Each named turn below is shown by a few rows before and after it. Which turns, in which order, take the first row of each later pair to the second? The first pair is answered.
D (before -> after):
[  6   4 -25   5  25   4   2  14  -7  14   5  12] -> [  5   0 -27   2  20   2   2  16  -6  17  -3  12]
[  5   4   7  12  13  -2   5  -8 -15 -17  20   0] -> [ 16 -12  -6  20  -7   1  10 -14   5   3  10  13]
[ -6  10   5   6 -11  30  -5 -11  27  24  10  -8] -> [-11   8   8 -11 -18  18  -1   1  13  31 -19 -15]
[ -2  -4 -10 -10  24 -15  -2   1 -10  -8   3  11] -> [  4  -7 -15  -2  21 -12  -1  -3   2  -4  12  16]
B (before -> after):
[-13  14 -10 -15   3 -20  -1  10  -3   4  -3   5] -> [ -7   6  -9 -11  -6 -18   6  12   2   9 -12   8]
[  4  -6 -12   9   0   7   4  19   2  -2   0  13] -> [ -3   9  -6  -5  14 -10  -7  -4  -8  -8  14   8]
[  5  -6  -3  -9  -7  27 -18  11  12  10  -9  11] -> [ -3   8   2 -21   9  17 -29  -3   3   4   5   6]
G (before -> after):
[-10  25  10 -19   5  -2 -24 -23   0  13   9 -19] -> [-12  15  15 -29  -3 -10 -11  -3 -14  14 -22 -22]
[  6 -23  -3   1 -21 -17  17 -13  -3   3 -12  17] -> [  6 -10  -5   9 -17  -2   5 -30  12   6  14  17]
[ 19  -2  10  16 -16   8  -7 -30  23   8   9   1] -> [ 18 -11  19   7 -28   4   7  -6   9  11 -29  -8]
[-11   7 -16  -4  -8  17  -6  -3  25   8  -2   0] -> [-11  -2 -17 -12 -11   4   5  11  12   5 -24   2]
S (before -> after):
[  0   5   7  -5  -6  -3  -7 -13  17  15  11  -9] -> [ -3   7  11  -9  -2  -7 -10 -14   8   9  11 -15]
[ -8  15   7  -5   9   0 -10 -20   3  -8  16  -9] -> [ -8  11   0  -4  14  -4 -11 -15   3 -11  21  -2]
[ -5  14  15  -5   4  -5  -5 -16  -9  -5  10 -14] -> [ -6  11   3  -5  15 -11  -4  -7 -12 -11  16  -3]
P (before -> after):
[ -5 -10   9 -10  -7   3   5  -8   4  12  -5 -17] -> [ -6  -9  15  -6   1   4  10   5  -7  -3  -3 -19]
[ 11 -17   6  22  -7   0   9  -6   4 -17  12  12] -> [ 11 -15   1  22  -1   0   5  -3   6 -17  19  14]
[  2  -1  -4   6  -2   2   1  26  -4   4 -13  -2] -> [  1   0 -13   5   2   1   0  26   0   5  -7   2]
[  4 -14  -4  -6  -2 -20   7   4 -10   6 -11  12] -> [  2 -13  -5  -6   3 -21   6   8 -12   1  -8  12]

Each pair is 2 to 3 turns apart.
[-21   5   1 -27   0 -15 -13  -4   6  17 -12  -3] -> [-16   9  20 -15  11 -11 -13 -18  -3 -10  11 -10]	G, P, D
[  6  -1   3   5   0  -6   3 -20   4  -2   8   4] -> [  4  -3  13   4  -9   3   8 -11   0   1  -6  -6]	P, G, D
[-13  22  10 -21  12  -7  -4   3 -23   3   1 -21] -> [-14  17   0 -26   7 -16  -9  -3 -16  15  -5 -14]	P, P, G
[-5  8 -5  2 12 10 -7 11  3 -3 18 -1] -> [ -7   2  -4 -10  -6   2  -7   3   8  21  -3  -2]	P, D
[  6  16   5   5   4  12 -19  -6   8  26  21   0] -> [  7  10   6   1  -8   7 -17  -7   7  36   4  -1]	S, D
[ 5  1 -1 10  0 -1 -1  5  5 -7 17 18] -> [ 0  3  7  5 -9 10  4 22  4  2 -1  3]	G, D, P
[ -9  18  15  -1  -9  21 -16 -37   7  20  11 -11] -> [-16   2  11 -25   2 -13   3   7 -32   0 -33  -8]	G, S
[  6  -7   8 -15   6 -16   2 -13 -23  -6 -19   5] -> [  9  -4 -10   0  -5  10  -9 -26  15  16   3  15]	P, G, D
[  5   2 -15   2  -1  28   6 -14   1   2  16   0] -> [  2   6  -3  -3   3  29  12   0 -16  -9   6 -11]	G, S, D
[ 18 -20 -11  21 -19  22  -3  12  32  22  -2   8] -> [-10   2 -22 -17  16   6 -14  48   1  11 -13   1]	D, P, P
[ 13 -12   5   9  -5  -8  19  12 -19 -28  -2   3] -> [ 18 -13  -5  22  -5  -1  12   1  -1 -24  19  13]	B, D
[  7 -16   8  -9  12 -29   3 -28 -28   1   3   7] -> [ 14 -11  21  10 -11   7   2 -38   0  20   7  -6]	G, P, D
[ 12  -7  -6  10 -22  -4   7   7  22   2 -17  15] -> [ 16 -10  -2  13 -19  -9  11   2  16  -8 -12  16]	G, P
[ -7  27  14   1   1  10 -16 -43   4   8  27 -13] -> [  5   9  20   8 -27  10  -3 -47  12  18   1 -13]	P, D
[  7 -16  -7   8 -11   0   6  11   5  10 -16   3] -> [ 11 -12  -9  20  -3   7   3   3  12   2   7   7]	D, D, D
[ -2 -13   0 -16  -8 -18   0   4 -13  11 -29   6] -> [ -7  10  -3  -1  27   0 -13   3 -12 -14  23   6]	D, G, S
[ 11 -13   9  15  -7  -4  15  -3   8   4  18   6] -> [  3  -4  19   2  -4 -14   6 -17  -3   5  16  -4]	G, B, B
[ -7  -3   8 -25  -1 -25  -2 -11 -21   2 -23  -7] -> [ -5  10   7 -11  16 -13 -16 -32  -7  -6  23  -2]	D, P
[ -2 -12   2  -5  15   2   0 -11   2 -22  39   7] -> [-11   3  21 -11   7  24   3  10  -3 -13  19 -21]	G, S
[ 11  -5 -14  -8   1 -11   1 -22  16  -3   7  20] -> [  8  -4  10 -16  -5 -18   9 -16  -6 -10 -18   3]	P, D
[  2 -15 -19   9  21 -25   7  -5  -6 -21  21  26] -> [ -4  -3  30  -4 -22   3  13 -13  -5  17 -29 -24]	G, B, G
[ -6  19  21 -10   6  -2  -7  -5  -6  -2  -2 -22] -> [ -2  13  12   4   4  17   3  22   6  -1  -4 -19]	B, B
[ -3   5  -4 -13 -10  -3  -7 -11  -1   9   8   0] -> [  6   1   6   4  -6   4   2  -6  -6 -11  17  -2]	P, P, D
[  4 -21  -8  -9 -19 -27  -9 -23   6  14 -16   7] -> [  0   5   6   0  14 -18 -17 -28  -7 -22  26  -1]	D, D
[ -3  -2 -27   5  10  21   1  16  14   0  14  18] -> [  3 -17  -4   1 -19  13  19  16   3   7 -26   7]	P, G, P
[ 7 -2 -7 13 -4 23  4 28  4 -1 -4  2] -> [  4  -1   0   8  -7  22   4  30  -2   1 -14  -3]	D, S
[-4 15 10 -2 -9 18 -9 -9 12 20  5 -8] -> [ -1   1 -11  -8  12 -20  -9 -13  -4  -2  15  19]	G, S, G
[  5   4  22   0  10 -11   5 -27 -25 -21  12  -7] -> [ -1  12  16   0  23  -3   2 -12 -27 -24  18  -7]	G, S
[ -3  14 -25 -14  11   6  -5  24  -6   7   9  -3] -> [  4   0 -23 -10  -8   9   6  29   0  17  -9  -1]	D, S, G
[ 17 -12  32  26  -2 -10  15 -34 -10 -34   9  -1] -> [ 20 -27  26  25 -22 -12  24 -26  -1 -15 -19   3]	G, D, G
[-10  -2   2 -19   1 -12   0  -3 -15   0 -13 -13] -> [ -6  -2 -17 -10  10 -14  -9 -15  -2  -2  12   6]	G, S
[  0  -9 -33  15   9   2  15  14  22  -6  14  38] -> [ -8   4 -34   8  13   0   3  -2  27   4  22  35]	D, G
[ -2 -32  -1   8   3  -6  21  20  10  -7 -15  19] -> [-16  -2   7  -2  35  -9   1   6  -7 -23  16   7]	S, P, B
[  2  -4 -16   3   8  -1   6  16  -3  -6   3  17] -> [ -2  13   1  -1   4   6  -8 -20   2   6  15   0]	G, S, B
[ -1 -15 -34   1  17 -15   3  10  -1   1  17  31] -> [ -7 -14 -34 -10  -3  -9  -1   7  11  34  -4  24]	S, B, D
[-15   9   3 -21  -1  -3 -10 -23   1  14 -11  -6] -> [ -8  -4  -6 -15  13 -22  -3 -17 -10 -12  -3  12]	P, G, S
[  4   3 -18  -1  14   5  13  52  -2  20 -16   1] -> [  4   1 -38  -3  20 -11   2  29   6  27   2  21]	P, G
[ -4 -15   1  11 -10  16   7   4  11   2 -10  -5] -> [ -4 -20   0   1   2 -11   7  -2  -7 -15 -10   2]	S, G
